One vector is turned by the same rotation once a tick. Each row is the vector after some number of ticks, and that number follows the row.
The counts run from 0 to 518.
[137 114 146 100 153 134 132 145 130 114 154 140 118  96 111 109 130 108
 154 177  95 111  95  76  71 147 126 147 112 140 140 102 143 151 139  95
 126 182 155  83  98 175 111 169 119 137 164 114  94  81 121 136 156 106
 113 151 126 140 119 145 113 158 161 116 152 140  95  93  95 120 153  68
 114  96 161 140] -> 33
[123 103 119  95 169 136 118 129 162 135 144 122 133 115 107 120 142 111
 117 157 125  93 106  81  86 140 164 119 131 138 191 111 157 105 157  87
 147 134 145  72  78 176 113 150 153 130 156  97 112  70 125 157 134 116
 138 192 143 138 142 136 106 173 154 108 140 123 102 111 135 159 124 104
 131 122 161 124] -> 461
[159 142 144  57 157 170 124 113 154 116 171 125 145 132 117 115 132 119
 170 178 113  71 106 106 102 138 168 110 151 192 127 117 124 154 149  98
 128 164 165 108  95 158 116 147 105 120 135  85 122 128 105 133 124  94
 135 173 125 172 107 141 100 159 141 109 131 119 122  97 137 129 159  92
 137 117 134 131] -> 217
[101 126 158 109 150 130 153 158 142 135 132 134 107  88 103 144 112  99
 130 144 111  94  91  72  65 133 123 122 110 120 148  83 174 125 155  82
 164 143 152  92  90 175 113 139 151 136 149  88 109  70 154 165 141 119
 128 174 126 148 149 130 141 170 151 115 151 136 117 123 136 135 128  78
 119 118 158 136] -> 463
[117 137 168  89 123 142 131 164 144 141 146 132  98 114  98 158 101 109
 137 149 129 103  88  85  75 143 132 119 129 149 124 101 152 128 164  89
 163 151 149 107  94 185 118 160 139 114 165  88 108  62 159 128 146 120
 124 152 122 159 157 133 138 173 163 114 159 139 114 109 149 128 114  75
 127 117 159 136] -> 96
[151 107 131  79 148 135 129 120 157 121 151  91 150 109 106 124 131 115
 132 162 126  75  93  90  98 130 172 120 140 178 189 108 149 124 150 118
 133 157 171  85  95 160 130 167 132 135 182 110 124  99 131 147 110 101
 162 153 125 146 134 132 104 167 140 104 155 137 137  86 168 154 125  85
 135 108 164 116] -> 109
[137 143 165  85 158 119 168 140 134 110 131 124 136  95 110 107 100 102
 151 177  75  71  82  60  83 141 111 140 111 133 128 100 169 167 137  84
 129 153 161 108 109 147 115 109 120 161 145  82 116 131 116 172 146 122
 142 168 127 137 131 138 115 168 148 114 147 126 119  83  93  97 163  97
 136 115 162 136] -> 349
[176 136 154  75 155 164 127 132 154 124 176 107 137 115 110 109 121 118
 135 173 118  79  73  85  91 135 160  99 135 150 131 119 155 125 157 105
 144 145 139  98  76 143 126 106 142 140 139  96 138  83 124 149 107 146
 158 166 104 171  99 131 114 167 141  79 164 119 106 110 165 140 135  93
 123 136 164 130] -> 170
[134 112 138  72 135 132 145 118 177 111 133 103 164 125  90 139 117 109
 147 169 100  63  93  82 109 154 148 118 141 154 153 119 163 130 145  97
 147 120 166  97 105 127 124 117 118 159 147  81 139 109 111 173 129 134
 133 180 125 142 162 115 102 166 140  78 156 110 115  90 127 128 132 100
 153 122 174 150] -> 503
[115 147 165  82 146 145 146 146 121 109 162 131 116 103 108 114 110  72
 140 167  96 106 106  96  77 140 131 138 130 169 119  97 136 157 144  74
 132 171 159 113 100 183 104 162 125 130 152 104 113 117 136 157 164  87
 145 160 143 141 133 160 119 164 153 138 144 138 106 103 103 113 165  82
 144 103 140 115] -> 417
[150 166 166  61 149 178 136 125 141 104 172 126 122 126 130 119 101 123
 173 180 108  83  95  98  92 132 154 112 141 192 102 102 137 164 158  87
 136 170 160 119 100 162 115 156 109 117 129  95 133 136 122 129 133 100
 127 167 116 176 100 135 110 162 137 118 137 134 126 110 139 105 163  81
 133 121 138 133] -> 216
[148 145 142  69 162 143 108 119 169 127 157 140 152 141 116 105 117 110
 143 186 115  79  99  77  92 152 154 122 135 156 115 117 127 121 165  98
 129 129 142 110 100 145 130 126 146 146 143  73 109  96  90 146 127 136
 133 189 124 159 128 147 100 166 155  90 125 112  83 126 106 112 160 107
 147 127 141 137] -> 362
[120 165 159  51 130 171 132 125 140 111 175 133 123 129 104 132 105  82
 139 164 113  86 115 119  87 131 154 109 142 196  96 114 127 145 159  74
 149 141 157 117 108 166 119 170 124 121 146  80 129  98 147 143 141 102
 137 172 123 160 142 145 114 166 153 120 137 127 101 118 134 121 148  90
 159 123 125 116] -> 428
[116 118 138  76 128 152 152 141 146 105 135 120 110 103 102 156 112 119
 172 161  95  81 100 105  88 142 152 125 139 166 146 104 170 163 138  79
 156 152 180 104  97 171 103 161  97 112 137  87 128 124 131 139 149  94
 124 158 135 159 165 107 110 163 139 127 153 131 126  91 134 125 135  85
 133 109 179 164] -> 442
[123 159 166  61 144 157 170 118 131 112 137 102 134 107 120 134 101 108
 151 159 117  67  90 101 100 125 146 112 137 176 149 105 161 155 148  84
 155 152 167 117 110 173 111 138 125 128 141  75 136 152 150 166 116  92
 161 166 137 157 148 124 117 177 138 127 140 130 143 100 149 127 137  94
 144 127 141 110] -> 283
[130 149 154  77 164 165 155 131 137 125 146 122 119 108 126 134 119 139
 158 151 133  73  91  92  80 120 156 108 139 171 160  95 158 144 170  91
 158 150 163 107  92 187 106 133 140 118 133  78 129 123 132 141 112  95
 136 176 130 153 114 122 123 167 141 137 137 129 136 125 174 141 128  86
 120 130 153 123] -> 449
[136 118 149  72 137 124 150 112 169 120 117 104 164 123 106 137 112 110
 174 168 103  59  86  67 111 150 126 141 140 151 165 116 171 155 161 109
 137 139 175  95 128 133 136 133 107 160 164  83 126 123 114 153 127 123
 126 168 114 147 169 117 112 165 141  98 138 118 151  80 135 115 144  78
 141 107 175 131] -> 498
[143 106 125  84 143 145 109 137 179 117 155 135 130 122  98 131 126 122
 180 174  99  94 106  75  92 147 140 123 141 153 124 112 140 137 155 106
 141 142 152  79  97 132 117 157 104 133 145  89 108  75 108 127 134 149
  85 172 110 177 128 127 111 159 156  80 158 123 104 107 121 131 133  66
 131 110 171 167] -> 379
[141 140 163  97 144 139 124 154 124 117 172 130 108  96 107 114 114 101
 135 171  89 115  92  87  72 137 129 131 116 156 111  99 131 152 137  95
 132 181 150 101  87 177 107 159 126 133 152 111 101  81 141 135 154 114
 142 149 127 152 107 156 115 162 151 125 160 139  90 102 108 116 155  90
 121 112 151 141] -> 34
[104 132 152  88 153 130 140 140 133 105 142 130 131  95 116 111 117  82
 154 162  92 101 110  81  74 144 121 142 114 155 136  94 148 157 141  75
 125 174 162  98 105 172 110 167 126 149 164 104 102 108 122 156 167  92
 125 165 134 134 139 156 117 166 160 131 142 140 108 101  85 119 157  69
 137  95 142 130] -> 416
[110 105 136  73 140 133 150 126 168 103 118 112 141 115  95 143 130 103
 147 160 103  74 109  96  98 139 149 113 150 155 164 105 176 135 146  77
 152 123 170  93  98 152 113 143 117 142 131  75 137 110 122 172 135 113
 129 196 139 138 173 118 113 165 143 107 149 123 116 102 126 141 124  91
 149 116 179 142] -> 286
[146 124 132  68 137 129 106 131 161 109 135 117 144 141  97 138 124 124
 155 189 101  75  79  75 103 156 162 143 146 146 142 123 146 140 150 117
 124 142 158 106 110 158 132 133 138 127 167  85  91 110 103 115 134 124
 123 171 138 146 157 119  79 161 152  81 145 122 106  89 122 121 140 105
 139 120 178 156] -> 151
[136 108 135  99 181 140 124 135 154 127 143 150 129 110 121 105 141 117
 158 168 105  98 101  59  74 144 126 128 116 123 144  92 156 125 154  99
 130 152 143  71  87 141 113 135 134 155 138  95  95  80 104 152 131 127
  86 193 109 151 111 137 116 156 155 106 143 116  99 118 107 139 146  76
 115  95 157 150] -> 22
[128 135 144  86 155 154 108 127 147 133 178 128 130 109 114 109 134  89
 112 159 134 101 100  96  82 134 166 114 136 180 132  97 124 112 169  78
 148 151 142  93  91 189 118 171 172 127 167 106 115  58 136 145 131 105
 155 183 121 144 122 165 114 164 156 116 139 130  97 132 139 144 137  90
 132 123 129 100] -> 253
[142 108 120 104 162 136 114 137 146 117 165 137 131 114 110 102 149 120
 132 188  95 108  96  81  84 143 150 120 123 141 149 111 146 120 146  97
 131 161 143  73  81 168 104 156 138 151 144 103  91  71 104 142 148 118
 124 177 136 145 111 149 102 161 154 100 153 123  81 107  98 142 148  93
 129 108 166 137] -> 27
[122 121 160 101 163 138 157 139 118 113 151 130 115  82 122 103 114  86
 147 155  92 108 101  74  71 127  97 131 100 145 129  83 162 152 143  74
 140 169 146  85  99 154 106 149 126 159 145  99 120  98 137 176 149 106
 119 160 112 140 121 153 131 164 153 134 139 135 111 112 104 122 150  59
 123 103 148 132] -> 406
[120  99 125  78 145 146 159 148 153 112 128 119 110 105 101 145 133 119
 147 154 107  91  99  97  92 136 159 104 135 145 166 105 189 129 140  75
 170 135 163  84  91 170  98 149 122 127 141  92 114  88 130 152 146 104
 134 177 146 143 148 109 122 165 136 121 161 127 111  94 135 153 120  90
 134 123 181 148] -> 452
[142 123 158  81 132 152 133 145 165 116 161 145 107 119 105 138 118 127
 173 167 100  91  84  80  89 148 124 127 131 143  97  94 152 153 151  93
 152 164 141  89  96 140 116 149 103 129 140  92 110  82 120 122 137 144
 107 164  95 183 119 121 129 156 148  96 158 129 108 104 128 118 148  63
 114 100 166 168] -> 380
[110 107 153  75 121 140 149 115 157 114 140 127 137 113  86 143 107  81
 150 142 110  75 110  88  97 151 119 132 140 175 135 100 148 136 151  87
 156 141 173 102 109 141 120 175 101 140 172  96 135  93 151 162 152 112
 120 160 108 155 176 140 119 162 148 106 149 127 136  97 139 129 131  51
 150 102 161 128] -> 271
[106 158 169  84 163 152 149 155 129 134 141 133 110  97 119 141 108 108
 153 157 129  85  98  79  72 128 138 119 130 146 128  87 156 141 170  67
 161 144 151 110  92 194 105 136 149 122 127  72 100 108 138 143 136  99
 122 184 135 153 139 125 125 166 159 137 128 129 116 134 128 120 144  92
 135 121 134 139] -> 81
[129 146 146  76 158 133 114 137 160 152 150 132 147 130 117 132 115 123
 130 173 137  73  84  67  78 142 155 124 136 137 152 102 141 112 185 105
 157 132 152 104  97 172 132 120 181 127 155  67 106  87 119 120 111 129
 133 196 132 142 140 124 109 172 158 104 123 125 110 134 148 129 136 100
 129 130 139 128] -> 305
